Each path below is one point turned by a fixed rotation once a step. After each direction that follows a path, write how fast that rotation turns it, in degrees each step (0 if it stays still).
Each turn is a multiple of 5 degrees from 10 to 175, or 0.
Each row of a path follows its step; steps can be skipped.
Rotation 1:
step 0: [ 11  20 -22 -11  -7   3   6  34  -3  40   9 -22   5  28  15 -21   5  30
   1   7   8   8 -12 -12  25  19 -35  48 -23  -4  64 -23   9   5  16  31
 -17  -9  16  28  15  20  40  12 -25  -3 -18  -3 -53   8 -17   1]
step 1: [-18  27  -4  -8 -18 -26  24  16   0  -4 -14  -1  12  45  15  -6  32  -1
   5 -23 -13   2  -4 -16 -65  -1 -20  19 -17  43  10  46  -4  32   9   3
 -10 -16 -22  32  26 -23   1  40  -9 -15 -36  12  24  -4 -13 -15]
step 2: [  7 -37  23  50 -30  38  11  10 -32  -2  36  36   8 -19  33  -4   8  19
   7 -20  13  11   6 -10 -12  -8 -17  40 -14 -11  -4  30 -10  23  19  32
  29  -8 -39  25  24  -4  28  -3 -39 -14  30 -13   9  10  -2   1]
step 4: [ 48  -8   2  41   9   9 -34 -59  -2  14 -20  -9 -14 -29 -41   9  -4   7
 -23 -17  -3  -4  -9 -16  -7 -25  -8  -2  18  16 -13   6   4  19  35 -10
  -1   0 -36  -1  31  21  10  44 -40  27  -7  23 -10 -38 -11 -12]
step 5: [ 31 -20  24  22  -9 -30 -56  19 -46 -38 -45   3 -20 -33  21   5 -20 -21
   2  -5  37   7  -3  22  22   0 -32 -20  10   5  21   8  -3  16  21   8
 -32  14 -20 -12  -6   9   4  27  29   3 -21  15  18  24   6  18]
step 6: [ 69 -10  10   0  50  13 -24  18  -4  31 -10   6  15  17 -33  16 -24 -18
  53  14 -30  18  34  23   0 -23 -15 -19  -8   4  18  15  24  -4  10 -27
  11   2  -4 -17  11  -5  25   3 -15 -13 -16 -10   8  39  21   1]
step 8: [  1   2  42  40  36 -29  27  41  14  21 -13 -23   5  -3  25   9 -44   7
   8   1 -21 -42  -8   2   2  -2  14   8   0 -51  27 -31 -20  26   2 -50
 -12 -18 -15  15 -20   5  19 -15 -14 -16  -3  10   0  10 -33 -10]
step 9: [-28  22  23  -9   3  18   4   3 -25  54 -13  14  42   4 -10  25  31  -2
 -23  22  -1 -16 -14  22   5  29   6  31  10  -3   1 -28  23   3   2   3
  17   0 -40   0 -29  11  -3  14  13 -58 -52  17  13  21 -12 -25]
step 10: [  4  13  42  41 -29 -21   2  17  13  43  49  -1  -1 -16  16 -46  44 -19
 -17  50   5  -6  -8 -11 -33  -9  -4 -21  19  -6 -12  -3   6 -30 -25 -32
  -1  -2 -24  15  28  15  -6  -2 -15 -15  -2  19  28  13 -12  13]
step 11: [ 22 -28  55   6 -20   1  10 -27  16 -24  43  -4  27  50  10  -1  32  29
 -29   7  24   9   1  -1  34 -27 -20  -6 -31 -25   6 -32  23  10  11   3
  10  -9   4 -10 -20  32  -4  16  18   2 -14 -21  33   0 -34  -1]
[ -1  -1   5   5  14  12   4 -10  -8   3  -3  -7   3   6  -4 -15  -7   0
  -1  -2  -8  11  -5   0  -5  -1   1   1   6  -8  -1  -2   5   4   2   4
   0 -10   3 -10   6  -5   1   4  -2  -5   5 -10   4  -3  -9   3]	160
[  5  -7   2  -4   2  -6  -8  -3  -6  -6   4  -5  -1  -6   2   6  13  -1
  -2  -6   3   2  -1  -2  -2  -2  13 -11  -1  -2   0  -5   4   2  15   9
   8   4   0   8  10  -5 -10   7  -6   7   6  -7   5   0   1   2]	40
[  3   0  -3   5  -4  -2  -1  -9   9   9   2  -7  -5   2   1  -2   4   9
  13   7  -4   2 -17   7  -7  -2   2  -3   5  13   4   3  -5   0  -3  -2
   2   0  -1   1   8   2 -10   7   8  -4   5   6  -2 -10   7  -8]	120
[-15   4   6   6   7  -7  -4   7  -3   7   5   4   0 -10   5   9   0  -1
   0  -6  -2   0   6   3 -15  -5  -1   8  -3   2  -2  -3  -1  11  -2   1
  14  -1   2 -10  -4  -1  -3  -4   0   0   3  -5  -9 -10   0  -7]	60
[ -1   8   0   6  -8  -6  12  -1  -4  -2  -3  -9  -4  -3  -3   8   9  -2
  -1  -3   3   5  -7  -4   6  -2   7  -4   3   6  -1   9  14  12  -7   1
  -4  -1   2  -8 -10  -5   5   5   9   1   2  -8   0  12   0  -4]	175
Rotation 2:
step 0: [ 12  17   3 -22  10  -4  23  -5  73  -2   2 -13  13 -10   5 -31   5   4
   6  -8   5  25  -8 -25  19 -17  50  13  19  28   1   0 -14 -15  23 -52
 -38 -18 -44  14  -4 -19 -43  28  11   3  -7  24  16   2  -8 -30]
step 1: [  5  -2  -5 -18   9 -32  41 -29  12 -25  38  12 -21  -3  -7  -1  36  12
 -23 -19  45 -24 -15   5 -19   6 -16 -32  20  36  13  -6  18  -8  28  38
  40  12  11  10  44  21 -11  -7  33   2  11  -1 -11  18  42 -13]
step 2: [ -9  16 -19  38   9 -21 -16   0 -23  28  22   2  16   1 -15   6  -7  13
 -26  -3   5  -8   2  -3  -2 -25 -14  -6  -9  16 -43  22  46 -11 -53  -4
  -8  -9  -9  13  16 -35 -39 -29   9 -11  17  -8 -52 -41 -41  -4]
step 3: [ -1  -1  27 -13 -20  27  28  -1  16  20  55  -8 -12 -15 -25 -54  16  -4
 -14 -14  -9  40 -19 -10  24 -43  38   9   3  13 -15 -25   1 -35  20 -38
 -29   0 -25  -3 -30   2  11  -2  -1  30  -1  10  18 -25  -7 -22]
step 4: [-10 -24 -13 -23 -17 -11   2 -32 -23 -12  28  22  11 -19  10 -12   3  -8
 -34 -33  47  10 -13  16  24   7 -11 -18   0   9  19   7 -10  -1  41   9
  39  22  31  15  57  11  23 -17   3   2  30 -19   1 -21  41  45]
step 5: [ -8  16 -48  13  10 -22 -37  -3 -35  51   1  31   5  14 -18  29 -23 -29
   9  -3 -11 -13 -17  22 -11 -22   3  -4 -39 -10 -47  18  21   2  16 -17
 -16 -29 -23  -4 -10 -29   4 -15 -14  -2  39 -11 -36 -19 -18  12]
step 6: [ 15 -44  43  -7 -11  47   5  11  12  26  55  11 -24 -14  11 -11  -9 -21
  -9  16 -28   2 -34   3  -1 -31  16   5 -24 -10  17 -25 -12   6  29 -52
 -13   9  -5   2 -13   1  23  40  17  -8  14  13  25  10 -30 -16]
step 7: [ -9 -11 -15  -5 -23 -10 -16  -4  27 -15   1   7  12   2   6   4 -24  -9
 -19 -55  21  -8 -15  19  14   0 -32  17   9  13  56   8 -25  29  42   7
  12 -13  15  23  47   2 -13  41  -4 -35 -16 -17  -9  -3  29  53]
step 9: [ 28 -35  33  -1  -8  63  14 -22  21   3  13  10  -5   4  22 -35  27   9
  -8  21  -3  18  -7 -39 -20 -33  -8  -9  -2 -10  14  -1   6  30 -20 -23
 -20  -2   0  -4  14 -41 -18  32  43 -26  13  41  19   3 -28 -14]
step 11: [ 45  11 -15   0  42 -16 -13 -32  13   5  24  -5  -8  27 -35   6   1   7
   2  43  20  -9 -30  -7 -16  -7  12 -16 -20  29 -48  31  29  18   7  58
  15  16 -10  40   1  13   2 -35  -8   3  14   2  -5 -11  -9 -26]
[-8 13 -1 13  5  3 -3 -2  2  4 -8  7  0 -3  2  3 -2 -9  2 -7  6 12  8 -1
  3 -4 -9 -2  0  9  0  5  3  5  7 -6 -6 12  8  2 -2  7 -8  1 -9  5  0  2
 -5  8 -9 -3]	135
[ -6  -4   1   2   2  -1   1  16   1  -1  10  -8  -2   5  -1   0   8   9
  -7  -6  11   4   2   4   2   0   6 -11  -8   5 -17   2   0  -6  -2  -6
  -3   5   3  -8   5   6  -1  -9  -2   8   2   5  -2  -5   5   4]	35
[ -3   5  -4   8   0   8  -3   2  -6   3   0  -2   4   5  -7 -10   0   5
  -5   6  -2   7   3 -12   3  -8   0  -5   9   6   3  -2  -1  -3  -2  14
   6  -5   3  10  -3  -4  -1  -2  14  19   6   0   1  -2   3   4]	45
[ -3   0   0  -5  13   6  11   5  -2   1   3   3   7  -5   9   6 -10   3
  -6  -4   4   3   4   1   1 -10  -3   0  -2 -13   3   3   2  -7  -9  12
  -1   0  11   6  12  -5   3   8  -4  -7   3   9   1  -1   1   2]	140
[ -4   0   4   0   7   3 -15   7   5 -12  -3   2  -8   3   4   9  -6  -8
  -5   2  -6  -4   7   0  -4  -6   4  -6  -3  -5  -2   2  -2   2  10  -7
   7  -8   4  -3   6  -7  -3  12   5   9 -11  -5   6  -2   3   2]	40
Rotation 3:
step 0: [  8 -33  -6  42   7  16  -6 -38  26 -24 -45  17  25 -14  -8 -27 -15  57
  17  26   4  28  -1  34  10 -33 -15  -1 -15   4  33   4  36  -8  30   8
  -7   9  24   7  -6 -10   7   5 -16 -19  22 -30 -26 -16   6  17]
step 2: [  8  -6  28 -41 -16 -12 -21 -14  -6 -33  23  -9  20  -3  -7  25  14  -2
  31  -1  35   5 -10  -3 -20 -22  34  23  23 -24  18  11 -11  16 -21  21
 -22   7 -48  -7   1  56  20  -6   1 -18 -23  45  18 -20  23  22]
step 3: [-20  10 -23   7  -1  18   3   8 -24  -8  -1  -5 -25  19  -3  29 -25 -16
  17 -23  18  -2  -7  49  26   9 -34  38  28  13  -7   6  -7  13   4   8
  52   9  33 -37 -15 -19 -13 -15  -5  16   7  27  32  -6  23 -61]
step 4: [-35  21  -7   9  16 -14 -10   8   1  -8  -6 -26   9  33   5   9 -48  -2
 -11 -22 -12 -13  39 -55  -7 -25 -19  33  -5   4  -7   4  -2  11   0 -20
  -1 -13 -22  36  13 -11  18   4 -10  -8 -32 -71 -24  29  10  -7]
step 5: [ 19 -14 -14   4 -19  -2 -28 -43  -6  16 -50  11  24  42  10 -67   1   5
  -9  -8 -12   7 -21  -2   8  30   6  -5 -23  -1   5  42 -21 -16  11  11
 -27   8  22 -13  29  -6  14 -27  -3  -5  46  -5  -3  16  22  25]
step 6: [  0 -17 -23 -10  15 -29  31  14  32 -30  -4  35  13  -1 -12  32  20 -21
   0 -18 -18   0  -7  11 -21  62  22 -48   7   8 -51 -32  15  -8   0  -7
 -16 -11  28   7  -7  35  12  37  -1 -17   4   2  -7   0   3  -5]
step 8: [-24   6  36  -4 -14  -5  17  -4 -30 -28  16   2 -25  -6  -1 -25  -7   8
  21  -5 -20 -36 -50   6  17   9 -38  -3  11  31 -28 -13   8  21  14 -15
  20   3 -35  -6 -24 -66   3 -23 -12  35  -8  32  27   7 -20  -6]
step 9: [ -6  35  -2  -5  -2 -28 -10   1   0  10  -6  18   9  -8 -10 -23 -63  17
   7  32  10  16  59  -7 -19 -20 -26   1 -31  -5   1 -20  32  49 -12  -7
  -8   0  18  10  22  -3   9 -25 -10 -33   4 -26 -11 -39 -46  -7]
step 10: [ 23 -16  17  -4  10   8  15 -26 -25  48  26 -17 -10 -11  42 -31  14 -13
 -28 -19   9  32 -19 -18   7  24  23 -13  28   1  33  16   3 -13   4 -29
  -7 -26  52  -5  35   7  25 -21   7   9  16  -1 -41  21 -14  -9]
step 11: [ -7  -6 -14 -25 -10 -28 -19  11  12   9   2   1  10 -67 -11  46  40 -35
  17   0 -13 -20   4 -12 -16 -15  15 -19   1   6 -16   1  22 -11 -20  28
 -23 -53   2  10 -13   4  11  -4  -2 -22  23  11  29  19  50  22]
[  1   7   3  -5 -12   4   1  -7   1  -4  -5  10  13  -4   2   2  11  -3
   1  -4  10   8   4  -3  -8   6  12 -10  -2  -7   2   5   0  -3  -5 -12
   6   4  11   1  -2  -4   4  -2   7  -3  -4  -4   3   7  -2   1]	80
[-11  -4  -1  -1 -11  12  -1   2  -6  -4   3  -1  -6  10  -1   5   3   8
  10   0  -3   6   6  -6   4  -5  -4  -2 -14 -10  -9  -1  10  -5   1   3
   0   0  -3  -3  -5  -9   0  -5  -3   5   5  -2 -14   5   1   0]	85
[  4  -6   6   4  -7   6  -4   9  -7   2   0  -7  -6  -1   5 -11  -7  -6
   2  -6   6   5   4  -3   5   3   8  -1  -4  -5   3  11  -6   1  -5  -6
  -9   1 -13   1   5   9   2   8   8   2 -15  -5  -8  -4  -5   1]	135
[  3  -2   1  -2   3  -5   4   1  10  -3  -9  -3 -14 -10  -7   0  -6   6
   7  -8  -8   6  -2  -9  -6  -8   9   5   4   0  -9  -7   5  -1  -6  -8
   8   9  -5   8   0   5  10  -5   0  -4   0  -1   1   1   6   9]	160
[ 12  -4 -14  -2   1   3   7   5   1  -1  -2  -1   6   1   3 -12  -5   8
   0   4   7   3  -9  -3  -9  -4   1   3  15  -8   4  13   5   2   1   4
  -3   3  -1  -3 -10  -7   2  -1  -6   4   1   9  -8   8  -1  -1]	145
Rotation 4:
step 0: [ 18  23   3   3  27  41  -5  11  21  22 -21 -38 -30  19  20  11   2  17
  22  -3  15 -41   1  65   3 -19  -7  -4 -50 -12  33  16  -1  39 -20  18
  30 -19 -12 -30 -11  -8  18   7  -3  19  -8  -8 -13 -12 -27   8]
step 2: [-17  10  17 -17 -15 -62 -17 -19 -16  28  15 -12 -17 -25  -4   3   8 -11
  14  37  -7 -31  -9   2  17 -43 -14  12 -16 -42  28  -6 -25  10 -17   3
  55 -12 -29  -9   6   3  36 -44   4   4 -29  15  11  15  16   1]
step 3: [ -9  -8  -2 -34   3 -15  -8 -11   6  34  -3 -13  -2  11 -30  21  23   3
   8  16 -34  25 -31  15   1 -15 -16  -7   2   8  17  25 -18  32   7  43
 -40  -9  12 -27 -27  38  32 -22 -12  48  29  -5 -27 -27 -37 -26]
step 4: [ 27 -38   4  21  18 -41 -20 -22  11 -10  -4 -37 -11   3 -10 -27  27  -3
  35  36  29  17   4   3  19   4   7 -20  18 -19  33   3  14  28  25 -21
 -16 -24 -16  -3 -49  27   4 -20 -13 -47   8   3  -7  47   2  -2]
step 5: [ 19 -14  57  23  39  17  -7  -5  -5  -4  -9 -47  -8 -18 -26 -11  -6 -24
 -33  48 -16 -11  -2  47 -17  14 -12 -18 -45   1  38   5 -22  18 -16  35
   1   1  -9 -12  18  -4  11  -4  28  17  -2  -9 -18   9  19 -19]
step 7: [-19 -20  -1  -5  46 -36   7 -55  -3   6 -46  18 -41 -20  10  25 -25  -5
  16 -23  -4 -12  22  13  -1 -14   0   9 -11 -46  67 -18 -27 -11  -9   8
  -2  -8 -13  14  -6   1  22 -16  24 -19   7   3  -6   1  31   8]
step 8: [  4 -32 -23   0   1   4   4 -27 -17  11  33 -20  -4  -3 -36  26  -2  18
  15  10 -47  30   6  30 -14 -30   5  24 -11 -10  -6   4  -1 -11 -12  34
  26  23   5 -40 -38  -7  32 -30  23 -10 -20  -8 -54 -27 -12 -21]
step 9: [ -8 -21  11   5  -3 -24 -14 -13   8  12 -20   6 -29 -32 -36 -29 -22  10
   1  -4  -3 -14 -36  32  33  -5  30  10  37  25  29  41  11 -22  12 -32
  -7  -4 -17 -46 -36  27   7 -30 -35 -19  20  -9  -9  11  19  -9]
step 10: [ -6 -10  -3  10  22 -31 -24 -30   3  -2   5 -18 -21   9  -6 -54 -12  -9
 -12  15 -33   1  -8  26  12  48 -12 -17 -19 -34  19   6  -1  10 -26  38
  33 -26  -6 -39 -11   5 -28  26  25   8  17  35 -46   8 -16  16]
step 11: [ 48  -1  -4  16  40  51 -36  33  17  43 -35 -31 -16  -3 -13 -18  -8 -18
   2 -12  -5  15 -10  26  37 -23  23  -1 -14 -17   5  -3  35   6  11   7
  19 -21 -28  -2 -10   4  37  -9  -1  -7  -5 -17 -21 -37 -29   9]
[ -4   4   2   2  -3 -14   8  -9  -3   2 -10   1   1   3  -6  -5  -9   3
  12   6  -3  -7   3   2  -2   5  -2  -5  -9   6   2  -1   2   8   4 -10
  14   4  -5   8   7   0   1   4  10   2   5   4   1   7   9   6]	140
[ -8   2  -1  -9 -10  -1   5  -4   0  -6   8  -3  -5  -9   3   6   3  -5
  13  -4  -8  11  -2  -3   3  -5   6   2   7   3   8   8  -5   1 -14  -8
   2  -5  -7   1   0  -9   5  11   4   1   0  -3   1  -6   3  -8]	60
[  5 -11  10 -11  -3   8  -8   5   0   4  -3  -3  10   6   3   3  -7   2
   7  -6  -8   3   3  14  -2   4  -6   5   5   8 -10  -1  -2   8   3 -10
   1   5  -6  -2  -1   6   4  -2   3   8  -4  -6   0  -9  -6   3]	135
[ 1 -6  3 -1 -5  8  2 -9  0  6 -6  4  6 -2 -7  0 11 11 -1 -2 -9 14  0  0
 -1  6 -6 -1 -1 -4 -1  1 -9  3 -2  9  7  8 10 -3 12  0 -7 11 -4 -1  8  7
 -5  4 -3 -8]	155
[  7  12   0   2  -3   5   6   9  -7   8  -4  -2  -4  11  -7  -4   6   4
   8   2  -8   4  -6  -3  -9  -5   7   2 -12  13   3   8   6  -3  -6   3
  -4   1   4   6   1  -5   2  -9  -5   2   2  -3  -8  -8  -6   4]	135
